Here are some numbered points:
array([ -6,  -1,  29, -10, -10,  12, -22,  49,  31,  -5,  36, -32]) 0
array([-25,  35,   9, -41,  34,  19,  23, -23, -17,  16, -17,  -6]) 1
array([-18,  19,  52,  -5,  56,  25,  23, -23, -32,   4, -53, -41]) 2
array([-42,  35,  45,  43,  43, -24,  41,  -4, -24,  -5,  -5, -32]) 3
array([ -1,   8,  47,   9, -23,  53, -16, -40,   0,  38,  22, -24]) 4
array([ 11, -24,   0, -31, -40,  30,  10,  13, -11,  33,  44, -32]) 5
array([-18,  44,   0,   9,  45,  30,  -4,  13, -32,   8, -17, -53]) 6
array([  8, -11,  -5, -23, -40, -24,  -9,  39,  31, -11,  60,  -1]) 7
array([ -6,  22, -52,   5, -31, -24,  -9,  -4,  22,  22,  -5, -11]) 8
array([ 35,  38, -52, -67, -23,  51,  55, -52,   4,  40, -24, -53]) 9
array([ -6,  15,   9, -52,   5,   4, -40,  26, -17, -24,  28, -11]) 10
array([ 21, -17,  45, -52, -31,  19, -51, -16, -11, -17,   9,  33]) 11
array([-33,  50,   5,  29,  45,  -5,  45, -10, -53,  -5, -32, -11]) 12
array([ -6,  22,  34, -16,  29, -11,  23, -23,  -5,   4,  -5,   4]) 13
array([ 11, -68,  36,  16, -10,  25, -51,  45,  28,   4,  36,  15]) 14
array([-33,  19,  20, -31,   9, -17,  -9, -23, -17,  16, -41, -68]) 15
array([ -6, -11, -10, -10,  23, -32, -30,  26,   4, -11, -24, -17]) 16
array([ 45, -32,  16, -16, -16,  33,  -9,  20,  22,  33,  52, -11]) 17
array([-12,  -6,  36, -10,   5,  -1, -66,  47, -17, -24,  42,  -1]) 18
array([  8,  -6, -10,   0, -88,   4,  23,   9,  35,   0, -24,  62]) 19
array([ 18, -41,  38, -41,  17, -24,  -4,  13, -41,  33,   9,  38]) 20
array([ 37, -32,   5,  23,  -4, -32,  -4,  13,  33, -24,  31,  22]) 21
array([ 32, -24, -23,  39, -23,  16, -16, -10,  16,   0,  25,  22]) 22
array([-33, -17, -31,  -5,  23, -41, -22,  36,   8, -24,  36,  -6]) 23
array([  3,  28, -31, -31, -52,  22,  20, -31, -11,  19,   4, -32]) 24
array([ 21,  15, -88, -41, -67,  38,  29, -52,  31,  22,   4, -24]) 25
array([  3, -11, -31, -67,   9,   4, -66,  57, -17,  -5,  46,  25]) 26
array([ 47,  -6,   0,  74, -31,  -1,   1,  72,  69,  44,  42,  30]) 27
array([ 51, -41,  29,  29, -31, -17, -22,   0,   8,  58,  58,  44]) 28
array([ 11,  -1, -16,  -5, -40, -24,  -9,  29,  -5,  12,  16, -11]) 29
array([ 27,  28, -67,  29, -67,  -1,  20, -40,  16, -32, -24,  61]) 30
array([  3, -68, -31,   5,   5,  38, -30,  17,  31, -68,  28,  22]) 31
array([ -1,   4, -10,  26, -52,  16,   5,   5,  22, -24,  22,  30]) 32
array([-42,  28,  52,  47,  32,  33, -30,  23, -41,  30, -32,  -6]) 33
array([  3, -68, -41,   5,  23, -68,  59, -23,   8,  12, -41,  40]) 34
array([ -18,  -11,   29,   26,  -88,   40, -123,    9,  -17,   42,   36,    4]) 35
array([-33,  25,  45,  59,  29,   4,  20,   0, -17,  28, -41, -24]) 36
array([-68,  19,   9,  34,  47,  30,  20, -16, -11,   8,  -5, -68]) 37
array([-25,  19,  16,  13,  41,  -1,  62, -31, -53,   0, -17,  -1]) 38
array([-42,  33,  26,  47,  29,  22,  45, -31, -11,   0, -24,  -1]) 39
array([ 32,  -1,  13,  34, -16,  44, -16,  57,  38, -24,  12,   4]) 40
array([  3, -68, -23, -16,   5, -24,  26, -52,  53, -32,  -5,  44]) 41
array([ 21, -68,  -5,   5,  -4,  40, -30,  23,  19, -24,  38,  30]) 42
array([-25,  25,  62,  73, -16, -53, -51,  49,   0,  69, -24,  12]) 43
array([  37,   -1,  -52,  -31,  -40,   19,   32, -124,   28,   38,  -11,  -53]) 44
array([-68,  62,  66,  45,  13,  19,   5,  23, -17,  22, -17,  15]) 45
array([ 11,  12, -16, -41, -52,  33,  -4,  13,  25,  42,  36, -41]) 46
array([-33,   8,   0, -52,   9,  -1, -22,  41,  -5,  -5,  36,  -1]) 47
array([-42,  58,  13,  23,  26, -32,  17,  36, -68,  22, -53,   4]) 48
array([ 56, -17,  38,  13, -31,  12, -51,  29,  12,   4,  65,   8]) 49
array([  8, -53, -10, -31,   5,   4,  10, -67,  22, -68,  16,  35]) 50
array([  8, -11,  -5, -10,  17, -89, -40,  31,   8,  -5,  16, -24]) 51
array([ 35, -11,   0,  49, -23,  30,  -9,  43,  22,   4,  19,  40]) 52
array([-42,  40,  52,  54,  41,  28,  13,  23, -41, -41, -32,   4]) 53
array([ 35, -24,  -5,  -5, -31,  44, -40,   5,  40,  28,  28,  19]) 54
array([ 11,   8, -23,  13, -52, -32, -16,  -4,  33,  19,  -5,  44]) 55
array([ 18, -32, -16, -52,  23, -68,   5,  20,  12, -24,  28,  15]) 56
array([-12, -24, -52, -41,  47, -53, -40,  26,  16, -68,  -5,  30]) 57
array([ 27,  15, -10, -16, -67,  25,  41, -23,   8,   4, -24, -32]) 58
array([ 21, -32,  20,  -5, -23,   4,  -4,  29,   8, -17,   9,  19]) 59
array([  8,  33,   9,  45, -67,   8, -16,   5,  44,  -5, -11,  25]) 60
array([  8, -24, -16,   0,  20, -32,  -9,  43,   8, -24,  55, -17]) 61
array([ 51, -53,  23,   0,  23,  33, -51,  49, -11, -17,  40,  42]) 62
array([  8,   4,  16, -10, -23,  -1,   1, -23,  31, -41,  -5,  61]) 63
array([ 30, -17, -16,  16, -31, -53,  45, -67,  19,  25, -41,  44]) 64
array([ 53, -53,  26,  23,   1,  22, -40,  57,   0, -17,  63,   8]) 65
array([  8,   8, -41, -88, -52, -24,  32, -10,   4, -17, -67,  -6]) 66
array([-12,   8, -10, -16,  -4,   4,   1,   5,   8, -53,   0,  19]) 67
array([-33,  19,  54,  -5,  77,   8,  17, -16, -41,   0, -88, -24]) 68
array([-33,  -6,   9, -10, -31, -32,  26,  -4,  31, -53,  25,  30]) 69
array([ 18,  12, -41, -41,  23,  -5, -40,  60,  -5, -32,  36, -11]) 70
array([ 30, -24,  -5,  36,   5,  28, -22,   0,  35, -41,  64,   4]) 71
array([ 11, -24,  16,  34,  17,  -5,  -9,  -4,  38, -53,   4,  50]) 72
array([-68,   8,  47,  56,  54,  16,  13,   0, -24,   4, -41,   8]) 73
array([ 18, -32, -67, -16, -31, -24,  -9,  -4,  28,   0,  33, -11]) 74
array([ 11,  19, -10,  29, -52,  -5, -22,  13,  12, -41, -24,  28]) 75
array([-33,  42,  49, -52,  53,  42,  13,  -4, -89,   4, -67, -24]) 76
array([ 21,  19, -41, -52, -88,  44,  37, -67,  12,  12, -17, -32]) 77
array([ -6, -41, -23, -41, -23, -32,  -9,  20,  -5, -41,   0,  15]) 78
array([ 11,  19, -41, -67, -23, -24,  43, -31,  19, -53, -32,  -1]) 79
array([ 18, -17,  36,  -5, -67,  65,  -9,  17,  12,  48,  38,  -6]) 80
array([ 21, -32,  13, -16, -67,  25,  10, -23,  28, -24,   0,  38]) 81
array([ 11,  -6,  36, -16, -16, -89,  10, -16, -11,  50,  -5,  35]) 82
array([-18,  30,  26, -23,  47, -11,  20,  -4, -11,  16, -24, -32]) 83
array([-33,  19, -23, -23,  47,  35,  59, -88, -32,  22, -41, -32]) 84
array([ 18, -11,   9, -23, -10, -32,  -4, -16,  22, -41,  12,  33]) 85
array([-12,  30,  20,   5,  36, -32,  23, -31, -24,  12, -11,  15]) 86
array([ -1,   4,   9,   5,   9, -24, -51,  51,   0, -53,  38, -11]) 87
array([ 11, -17, -52,   5, -31, -41,  17,  31,  12,   0,  12, -41]) 88
array([ 15,  -6, -16, -52, -40,  68,  34, -31,   4,  35, -24, -24]) 89
array([-42,  -1,  26,   5, -40,  33, -30,   5, -17,  30,  44, -32]) 90
array([ 15,  -1, -41, -10, -88,  16,  10,  -4,   0,  16, -17, -32]) 91
array([  8, -53,  -5, -10,  23,  -1,  23, -40,  56, -89,  -5,  42]) 92
array([ 30, -17,  16,   0, -23,   8, -66,  29,  31,  19,  58,  -1]) 93
array([  3, -68,   0, -16,   1,  19, -30,   5,  16, -32,   0,  48]) 94
array([-25,  33,  16, -10,  41,  25,   5,  -4, -32,   0, -24, -53]) 95
array([ 21,   8, -41, -23, -52,   4,  26, -31,  16,  16, -11, -41]) 96
array([ 47,  -6,  16,  26,   5,  -5, -66,  56,  19, -17,  12,  19]) 97
array([-25,  38, -16,  16,  36,  16,  37, -31, -24,   4, -17, -53]) 98
array([ 32,   8, -16, -88, -10,  -1, -51,  43,   4, -68,  44, -41]) 99
array([ 24, -17, -10, -10, -23,  -1,  -9,  26,   8,   4,  44,  -1]) 100
array([ 24,  46, -67, -10, -31,  12,  45, -52, -17,  28, -32, -53]) 101
array([  15,   12, -124,  -52,  -31,   -5,   39,  -40,  -11,   33,  -41,  -41]) 102
array([  8,  38, -16, -16, -31,  12, -51,  52,  38, -17,  25, -24]) 103
array([  8,  -6,  13, -52,  26, -41,  23, -67,  12,  22,   0,  19]) 104
array([-18,  38, -31,  36, -40,  -1,  -4,   0,  46,  -5,  -5,  55]) 105
array([ 27,   8, -10,  54,  -4, -24,  20,   9,  -5, -11, -11,  28]) 106
array([-25,   8,   9,  -5,   5, -24, -30,  52, -32, -24,  36,  -6]) 107
array([  3,   8,  16, -10,   9,  55, -22, -10,  25,  46,   9, -32]) 108
array([ 41, -41,  -5,  23,  13,   4, -16,  45,  60,   4,  25,  22]) 109
array([  3,  22,   9,   0, -40, -17,  10,  -4,  62,  12,  -5,  53]) 110
array([-54,  61,  57,  31,  51,  16,  10,  41, -53,  -5, -53,  15]) 111
array([ 24,   4,   9,  71,  -4, -24,  10,  13,   8,  25,  44,  12]) 112
array([-18,  30,  57,  43,  23,   4, -30,  31, -41,  -5, -24,  -6]) 113
array([ 3, 25, 23, 31,  1,  4, -9, 26,  0, 19,  4,  8]) 114
array([  3,  30, -52, -31, -52,   8,  17,  -4,  22,  12, -32, -24]) 115
array([ 32, -24,  -5,  16, -40,  19,   5,  17,  35,   0,  44,  -6]) 116
array([-68,  30,  60,  23,  45,  28, -51,  34, -68, -17, -53,  -6]) 117
array([ 24,   4,   9,  34, -40, -24, -22,   5,  19,  12,   4,  48]) 118
array([  8, -11,   9, -16,  -4, -17, -30,  34, -11, -24,  28,  -1]) 119
array([-33,  38,  43,   5,  63,  19,  23,  23, -89, -32, -88,   8]) 120
array([-33,  40,  16, -10,  34,  16,  37, -67, -17, -24, -24, -32]) 121
array([-18, -17, -52, -52, -16,  -1,  13, -40,  35, -68,   9,  51]) 122
array([  3,   4,  29, -10,  34, -17,   5, -16,   4,  40,  12, -53]) 123
array([-54,  50,  47,  52,  20,  40,  26,   9, -41, -17, -32, -24]) 124
array([ 15,   4,  29, -10, -16,  55, -51, -10,  19, -32,   0,   8]) 125
array([  3, -17, -52,  67, -10, -53,  10,  17,  48,   4,  -5,  40]) 126
array([ 15, -24,  -5,   5, -23, -11,  17,   0,  31, -53,   0,  30]) 127
array([ 24,  28,   0, -16, -23,  -1,  45, -23,   4,  19,  19, -41]) 128
array([ 45, -53,  34,   5,  17,  16, -51,  34,   4,  19,  38,   4]) 129
array([ 21,  25, -31, -52, -52,  16,  17, -31,  19,  44,   4,  19]) 130
array([-25,  28,  34, -16,  43,  28,  20,  45, -41, -24, -17,  15]) 131
array([  35,   12,  -31,  -23,  -88,   53,   23, -124,   28,   56,  -32,  -68]) 132
array([ 27, -17, -31,  68, -10,  42,  10,  20,  42, -17,  42,  22]) 133
array([ 21, -24,   9, -52,  17, -17,   1, -31,   0,  38, -11,  25]) 134
array([ -6,  28, -16,   0,  34,  16,  37, -31,  -5,  -5, -24, -89]) 135
array([  11,   22,  -16,    9,  -16,  -32, -123,   36,  -24,  -32,   33,  -24]) 136
array([-25,  15,  23,  34,  41,  16,  37, -10, -41, -24, -67,   4]) 137
array([-42,  -1,  16,  34,  54,   4,  23,   5, -24,  16, -24,  22]) 138
array([  8, -32, -23, -31,   9, -24,  10,  26,  12, -24,  36, -24]) 139
array([-33,  15,  41,   0,  63,  22,  37,   5, -32,  25, -53, -17]) 140
array([-42,  25,   0, -31,  32,   8,  32, -16,   0, -11, -53, -24]) 141
array([  8,  -6, -52,  20,  13,  33,  -9,  23,  42, -32,  36, -11]) 142
array([ -1,   8,   0, -16,  17, -17, -40,  65,  16,   0,  48,  15]) 143
array([ 18,  35, -10, -31, -31,  19,  20,  -4,  25,  28,  12, -32]) 144
array([-42,  12,  -5, -67,  13,  -1,  13,  -4,  -5,  -5,  12,   8]) 145
array([ 27, -41,  43,  31,  -4,  38,  -9,  57,  19,  19,  68,  15]) 146
array([ 30,  -1,  13, -23,  26, -68,  32,  23,   4,  56,  -5,  19]) 147
array([  8,  15, -16,  49,  -4, -24, -30,  13,  38, -11,   9,  28]) 148
array([ 35, -53, -23,  29,  17, -68,  51, -31,  46,   0, -41,  51]) 149
array([-12,   8,   5,   0, -10,  -5, -30,  29,  12,   4,  63, -32]) 150
array([ 41, -41,   5,  34,  -4, -11, -87,  51,  16, -17,  50, -41]) 151
array([ 24, -68,  41,  54, -67,  12, -87,  26,   0, -17,  54,  -1]) 152
array([-54,  44,  52,  29,   9,  25,   5,  13, -68,   0, -24, -32]) 153
array([-25,  -6, -23, -10,  17, -17, -66,  36, -11,   8,  36,   8]) 154
array([ 35, -68,  16,  -5, -52, -24,  -9,   5,  16, -24,  31,  35]) 155
array([ -12,  -68,  -10,  -41,  -23,   19,    1,  -10,   16, -125,   28,    8]) 156
array([-54,  38, -31, -41,  51,  12,   5,  13,  -5,  -5, -41, -53]) 157
array([ 30, -32, -10,  41,  -4,  22,   1,   0,  28, -24,  22,  -6]) 158
array([ 27,  -1, -31,  -5,  -4, -11, -30,  29,  19,   8,  19, -24]) 159
array([ 11,  50, -10,  92,   1,  79,  -9,  31, -17,  91, -41,  -1]) 160
array([ 27, -53, -10,  26,  13, -41,  56, -67,  33,  22,   9,  61]) 161
array([-54,  15, -10, -16,  34,  19,  29,  23, -41,  22, -32, -53]) 162
array([-68,  46,  16,   0,  47,  35,  26, -67, -11,  -5, -24,   4]) 163
array([-25,  15,   5,  -5,   1, -32, -22,  51, -32, -17,  38,  15]) 164
array([ 15, -24,  38, -41,  23, -24,  20, -10, -41,  30,  -5,  58]) 165
array([ 11,  53, -88, -16, -23,  40,  -4,   9,   4,  35,   0, -53]) 166
array([ -6, -24,   9, -31,   1, -32, -40,  20, -11, -32, -17, -17]) 167
array([  3, -17,   0, -31,  13, -53,  29, -23,  12,  48,   4,  33]) 168
array([-18,  -1,  16, -41,  29,   4, -30,  47,   4, -32,  63, -53]) 169
array([ 37, -41,   5, -16, -40,  53, -16,  26,  22, -24,  16, -17]) 170
array([  8,   4, -41,  39, -31,  16,  -9,  54, -11,  55,  25, -68]) 171
array([ -6, -17, -41,   0,   5,  38, -30,   9,   4, -24,  33,  -6]) 172
array([ 37, -53,  -5, -31,  -4,  25, -66,  45,  16, -11,  44,   8]) 173
array([-89,  28,  47,  29,  39,  -1,  39,  17, -53,   4, -11,   8]) 174
array([ 41, -89,  26,  31, -40,  22, -30,  13,  33,  -5,  48,  33]) 175
array([ 11,   8,   5,  23,  49, -11,  37, -31, -41,  28, -67, -53]) 176
array([-42,  12, -16,  16,  45,  33,   1, -40,  -5,   8,   9, -32]) 177
array([ 27, -53, -23,  31,   1, -17,  34, -31,  38,  12,  22,  35]) 178
array([ 11, -53,  29,   9, -40,  22, -40,  72,  -5, -41,  55,  28]) 179
array([-54,  30,  13,  67,  53,  28,  45,   0, -41,   4, -88, -17]) 180
array([ -12,   30, -124,  -10,    9,   -1,    5,  -16,   38,  -41,  -32,   -1]) 181
array([-12, -17,  29, -16,  -4,  28, -16,   5,  -5, -24,   4,  46]) 182
array([-12,  40, -23, -31,  26,  16,  13, -52, -53,  12, -32,   4]) 183
array([ 21,   4,  54, -16, -40,  33, -30,  -4,  19,  16,  22, -68]) 184
array([ 32, -11,   9,   5, -31,  25, -66,  23,   4,   4,  22,  22]) 185
array([-12, -17,  36,  23, -16,  12, -40,  13,   4,  16,  54, -11]) 186
array([-25,  28, -10, -10,  41,  28,  13, -16, -24, -41, -17, -89]) 187
array([-54,  30,  23,  49,  34,   4,  29, -16, -17,   8, -17, -17]) 188
array([ 37, -11, -31,   9, -10, -53, -16,  36, -11,   0,  54,  -1]) 189
array([-18,  15, -10, -23,  41,  -1,  26, -40,  -5, -11, -24,   4]) 190
array([-18,  33, -10,  39,   5,  50,  26, -16,   4,  16, -24,  46]) 191
array([  8, -17,  -5, -52,   1, -24, -22,  26,  -5,  -5,   4,  12]) 192
array([-25,  28,  16,  -5,  56,  19,  17, -88, -68,  -5,   0, -68]) 193
array([-68,  33,   9, -52,  29,   4,  26, -52, -24, -11, -32, -53]) 194
array([ 15,  12, -23,   9, -16, -11,  10, -23,  28, -17, -24,  59]) 195
array([ 30,  -1, -23, -52, -31,  42,  37, -40,   4,  25, -17, -41]) 196
array([ -1, -11,   5,   0,  13,  -1, -51,  45,  -5,   4,  54, -17]) 197
array([ -1, -11, -67, -23, -23, -24,  34, -10,  16,  -5, -53,  12]) 198
array([-33,  30,   5,   0,  23,   8,  23, -16, -24, -32, -24,  -6]) 199
Which point above is nearest to each new point? Its number follows each.
array([  21,   -1,   38,  -16,   32, -125,   17,  -10,  -11,   48,    4,   35]) 82
array([ 15, -11,   0,  29, -52, -11,   1,  17,  -5,  25,  22,  12]) 29
array([ 24,   8, -67,  -5, -16,   4,  43,   0,  12,  -5,  -5,   4]) 198
array([ 15,  15, -23, -10, -16, -24,   1, -10,  28,   0,  16,  -6]) 8
array([-25,  19,  45, -16,  63,  -5,  34,  54, -68, -24, -67,  12]) 120
array([ 15, -11,  13, -31, -16, -41,  -4, -40,   4, -17,  12,  42]) 85
array([ 32, -17, -10,  34,  -4,  19, -16,  31,  28,  12,  38,  28]) 52
array([ -6,  19, -10, -10, -88,  -5,  32, -40,  33, -17,   4,  51]) 19
array([-12, -24,   0, -16,  23, -11,  -4,  20,  -5, -89,  25,   8]) 67
array([-18,  12,  23,  26,  45,  12,  39, -10, -32,  -5,   0,  -6]) 38
array([  3, -24,  38, -10,  41, -32,  29,  17,  12,  44, -41,  15]) 147
array([ 41,  15,   0,  63,  -4, -32,  32,   9,  48,  58,  31,  46]) 112
array([  3, -53,  -5,   0,   5, -32,  53,   5,  25,   4,  16,  30]) 178
array([  3,  -1, -31,  -5, -88,  -1,  23, -10,  44,   0,  12,  40]) 19
array([  27,   -1,   52,  -41,   20,  -41,   -4,  -10, -125,   33,  -41,   69]) 165
array([  3, -24,  36,   0,   9,  51,   1,  49,   8, -41,  40, -17]) 0
array([-12,  19,  -5, -23,   1, -24, -30,  60,  31, -11,   9, -11]) 143
array([-42,  25,  31, -16,  17,  25,  13, -10, -32,  12,   0, -68]) 95
array([ -1, -24, -10, -52,  13, -32, -22,  36,   8, -17,  31, -41]) 139
array([ -6, -41,  50,  -5,  20, -24,  10,  17, -32,  16,  19,  30]) 20
array([ 21, -68, -41,  26,  17, -24,  10,   0,  28, -11,  28,  28]) 178
array([ 21, -17, -23, -31,  20, -11,  10, -40, -17,  38, -11,  15]) 134
array([-12,   4,   9, -31,  26, -17,   5, -52,  12,  28,   0,  15]) 104
array([  8,  15,  -5, -23, -10,  -1,  13, -31,  19,   4, -24,  40]) 195
array([ -1,  28,  26, -16,  17, -24,  13, -31,  12,   8, -24,  19]) 13
array([-12, -32,  13, -23,  17, -68,  -4,  -4,   4,  38,  -5,   8]) 168
array([-25,  12, -52,  16, -31, -68,  23, -23,  31, -32, -32,  50]) 195
array([ -6, -17,  31, -31,  41, -32,  26, -52,  -5,  22,  -5,  19]) 104
array([ 18,  12, -10, -52, -52, -32,  10, -16,  28,   8,  -5, -32]) 96
array([ 15, -89, -10,   5, -10, -17,  13, -31,  42, -41,  40,  33]) 41
array([ -18, -125,   -5,  -31,    1,  -11,   -4,   13,    4,  -53,   19,   38]) 94
array([-18,  33,  36, -10,  59,  19,  26,  23, -89,   0, -24,  -6]) 131
array([-25,  50,   9,   9,  43,  12,   1, -16, -89,   0, -32, -17]) 12
array([  3,   4,  56, -31,  45,   8,   5, -16, -32,   0, -32,   8]) 13
array([  15,    8,  -31,  -16,   20, -125,  -51,   17,   19,  -17,    4,  -17]) 51
array([ -1, -41, -52, -41,  20, -32,  -4,  31,   0, -24,  40, -17]) 139
array([ 59, -53, -16,  68, -40,  12,  -9,  26,  33,  35,  16,  58]) 52
array([  8, -24, -31,  16, -23, -17,  17, -10,  50, -53,  22,  25]) 127
array([-12,  12,  36,   0,  32, -32,  26, -10, -24,  28, -67,  19]) 86
array([ 27, -11,   0, -16, -10, -17, -22,  41, -17,  19,  42,  -6]) 100
array([-25,  30,  16, -10,  13,  28, -30, -23, -41, -53, -17, -17]) 199
array([ 30, -89, -67,  13, -23, -32,  29,  -4,  16, -24,  22,  56]) 178
array([ -1,  19, -16,  -5,  36,   8,  45, -40, -24,   0, -88, -53]) 176
array([-18, -24, -52,  36,   1,  -5,  20, -31,  60,   4,   4,  38]) 178
array([-42,  33,  34,  39,  59,  22,  23, -31, -32,   8, -24, -68]) 37
array([ 15, -11, -10, -31,   9, -68,  20,  -4,   8,  44,  -5,  33]) 168
array([  3,  38, -41,  13, -52, -17,   1,  -4,  38, -32,   9,  44]) 105
array([-12, -68, -52,  16,  -4,  12,   1,   0,  35, -32,   9,   8]) 31
array([ 39,  -6,  16,  20, -16,  22, -30,  43,  35,  -5,  33,   8]) 40
array([-18, -17,  34, -10,  23, -89,  10,  -4, -32,  12,  16,  28]) 82
array([  8,  -6,  -5, -23, -16, -11, -22,  56, -11, -24,  61, -17]) 119
array([ 18,  19, -16,  16,  -4,  12, -16,  26, -24,  19,  16,  30]) 114
array([ 21,  -1,  -5,  -5, -23,  19, -40,  26, -17,  -5,  25,  15]) 185
array([ 24,  28,  -5,  -5, -23,   8,  13,   5,  22,  30,  -5, -32]) 144
array([ -6,  -6,  -5, -67, -16, -68, -40,  52, -32,   0,  25,  -1]) 192
array([  21,  -24,    0,   34,   20,   16, -123,   29,   16,  -17,   25,   19]) 97
array([-89,  53,  31,  49, -10,  30,  -4,  13, -53,  22, -32, -32]) 153
array([ 11, -53, -23, -41, -10, -32,  23, -31,  33, -17,  -5,  44]) 41
array([ -1,  35,  26,  39, -40, -41,  -9,  20,  33,   0,  42, -41]) 150
array([ 18, -53, -52,  13, -10, -68,  56, -88,  70,   4,  25,  33]) 161
array([ 27,  -1, -31,  45, -67, -24,  49,   5,  31,   0, -32,  77]) 19
array([ -1,  51,  59,  20, -23,  -5,  -9,  20, -41,  70, -32,  42]) 114
array([ 11,  30, -16,   9,   1, -17,   1,   9,  22, -32,   9,  12]) 67
array([-68,  33,  13, -23,  41,  33,   1,  -4, -24, -17, -17, -41]) 95
array([ 30, -11,   0,  16, -31,  35,   1,  17,  33, -24,  31,   4]) 116
array([ 54, -53,  26,  23,   1,  33, -40,  20,  19,  12,  36,  15]) 129
array([ 43, -32,  20,  31,  32,  33, -51,  47, -11, -17,  38,  35]) 62
array([-42, -11,  54, -41,  57, -24,  -9, -31, -41,  28,  -5,  33]) 165
array([ 39, -24, -23,   5, -31,  16,  -4,   9,  44, -41,  22,  30]) 127
array([  3,   8,  -5,   9,  -4, -17,  -9,  17,   8, -41,   0,  -6]) 67
array([ 11,   8, -41, -31, -23,   4,  45, -31, -11,  -5, -32, -32]) 96
array([  3,   8, -10,  16, -23, -17, -30,  26, -11,  30,  33, -24]) 29
array([ 47,  -1,  16,  -5, -40,  12, -40,  -4,  19,   4,  19,  15]) 185
array([ -6,  35, -52, -41, -10, -11,  13, -31,  44, -68, -41,   4]) 79
array([ 51, -24,  45,  16, -52,  19, -30,  20,   0,  66,  63,  28]) 28
array([ 27,  19,   0, -10,   9,  61, -30, -10,  31, -24,  12,  28]) 125
array([ -1,  12, -16, -88,   1, -41,   1,  20,   8, -32, -24,  25]) 192
array([ 18,  -6, -16,  13, -40, -11,  -9, -16, -41,  16,  19, -17]) 29
array([ 21, -89,   5,   0,  13, -11,   5,   0,   8, -24,  25,  40]) 94
array([-54,   4,  16,  31,  47,   4,  10,   0, -17,  22, -41,  -1]) 138
array([-12,  19,  13,   9,  43,  -5,  32,  13, -17,  19,  -5, -17]) 83
array([ 18,   4,   0, -16, -10, -11,  17, -23,  31, -41,  22,   8]) 85
array([  3,   8, -67, -31, -23, -32,  23, -23,   0,  35,   0,  -6]) 8
array([ 24,   8,  31, -41, -23,  16, -51,  -4,   8, -11,   9,  53]) 11
array([ 15,   4,  29, -10,  45, -41,  17, -40, -53,  22,  16,  15]) 86
array([ 39,  15, -23,  98, -23, -24, -16,  69,   4,  77,  12,  46]) 27
array([ 27,  33, -41,   5, -10,  12,   5, -16,   0,  44,  -5,   8]) 8
array([ 47, -89, -41,  36, -10,  -1,  39, -67,  50, -24,  25,  42]) 178
array([ 43,  15, -23,  -5, -31,  40,  20, -16,  22,  51,   4, -24]) 144
array([  8,  44, -10, -41,  -4,  38,  29, -10,   4,  22, -11, -24]) 144
array([-25,  25,   0, -31,   9,  22, -16, -16, -17,   8, -24,  -1]) 1
array([ 27,  22, -16,  23, -40,   4, -30,  23, -11,  -5,   4, -11]) 29
array([ -18,   15,   34,    0,    9,   30,   26,    0, -125,   30,  -11,  -24]) 153
array([ 41,  15, -16,  39, -40, -24,  43,  31,  35,   4, -53,  22]) 106
array([ 27,  22, -31,  62, -10, -32,  -9,  29,  52,  16,  19,   8]) 148
array([ 37, -53, -10,  23, -40,  12, -30, -23,   0, -32,  40,  19]) 22
array([ 24,  -6, -10,  39, -40, -32,  68, -23,  53,  19, -67,  53]) 64
array([-33,  28,  20, -41,  51,  30,  17, -10, -68,   8, -67, -17]) 76
array([-42,  51,  59,  29,  26, -17,   1,  13, -32,  38, -32, -41]) 36
array([ 27, -17,  43,   5,  32, -41,  13,  -4, -68,  19,  -5,  56]) 165
array([-33,  40, -10,  31,  53, -32,  37, -16, -53, -32, -24, -24]) 12
array([ 15,   4, -31, -88, -16,  -1,  34, -40, -24, -11, -53, -32]) 66
array([ 15,  19,  20,   0,   9, -24,  -4,  34,   4, -11, -32,  33]) 114
array([ 11,  25, -10, -31, -16,  42,  29, -10,   0,  28,   0,  -1]) 144
array([ 39,  19, -16, -41, -23,  48,  32, -40,  19,  46, -17, -68]) 196
array([ -6,  -6, -16,   0,  17,  25, -40,   0,  16,  33, -17,  15]) 108
array([ 21, -11,  -5,  20,  -4,  -5, -40,   0,   0,  12,  22, -11]) 159
array([ 11, -24, -16,  20,   9,   8,  17, -31,  25,  -5,  16,  33]) 178
array([  3,  -6,  -5, -16, -40,   8,  20,  20,  35, -89, -11,  50]) 127
array([ 11,  -6, -67, -10,  20, -11,  34,  -4,  40, -41, -24,  -1]) 198
array([-68,  15,  54,   0,  49,  12,   1,   9, -41,  38, -41, -32]) 140
array([ -6, -11, -10,   0,  -4, -24,  34,   0,  40, -32,   0,  48]) 127
array([ 15, -32,  23,  26,   5,  30, -40,   0,   8,  -5,  31, -11]) 186
array([ 39,  15, -23, -16, -52,  25,  23,   0,  33, -11, -17, -11]) 58
array([ 27, -17,   5, -16,  20, -11,  20, -10,   8,  30,   4,  12]) 134
array([ 43,  -6,  26,  49, -31,  -1, -51,  60,   4,   4,   9,  19]) 97
array([ 11,  12,  13,  -5, -10,  19, -22, -16,  28, -17,   4,  55]) 63
array([  3,   8,  34, -52,  23, -32, -16, -16,   4,  38,  12,  30]) 134
array([ 30, -41, -41,   5,  -4, -53,  65, -16,  53, -17, -17,  35]) 149
array([-54,  28,  13,   5,  53,  -1,  49, -52, -53,   8, -32,  -1]) 38
array([-12, -17, -16, -10, -16,  30,   1, -16,   8,  35,  25,  -1]) 5
array([-54,  40,   9, -16,  43,  28,  13, -16, -24, -17, -17, -41]) 95
array([ -1,   8,  23,  -5,  45, -32,  20, -40, -17,  19, -11,  25]) 86
array([-33, -32, -31, -41, -10, -32, -22,   0, -17, -32,  19,  -6]) 78
array([ -1,  15, -31, -31,   9,  -1, -30,  51,  -5, -32,  48, -32]) 70
array([ 24,  19, -41, -23, -31,  19,  23,  -4,   4,  19, -53,  -1]) 115
array([  8, -17,  50, -31,  23, -68, -22,   0, -41,  25,   9,  33]) 20
array([ 21,  -1,  23, -16, -31,  53,   5, -31,   0,  50,  19, -32]) 4
array([ 41,  22, -31, -41, -67,  44,  26, -10,   4,  16, -24, -24]) 58
array([-33,  30,   0,  29,  39,  -1,  45, -40,   8, -11, -41, -53]) 98
array([-42,  19,  31,   9,  51,  22,  -9, -16, -41,   4, -11, -53]) 95
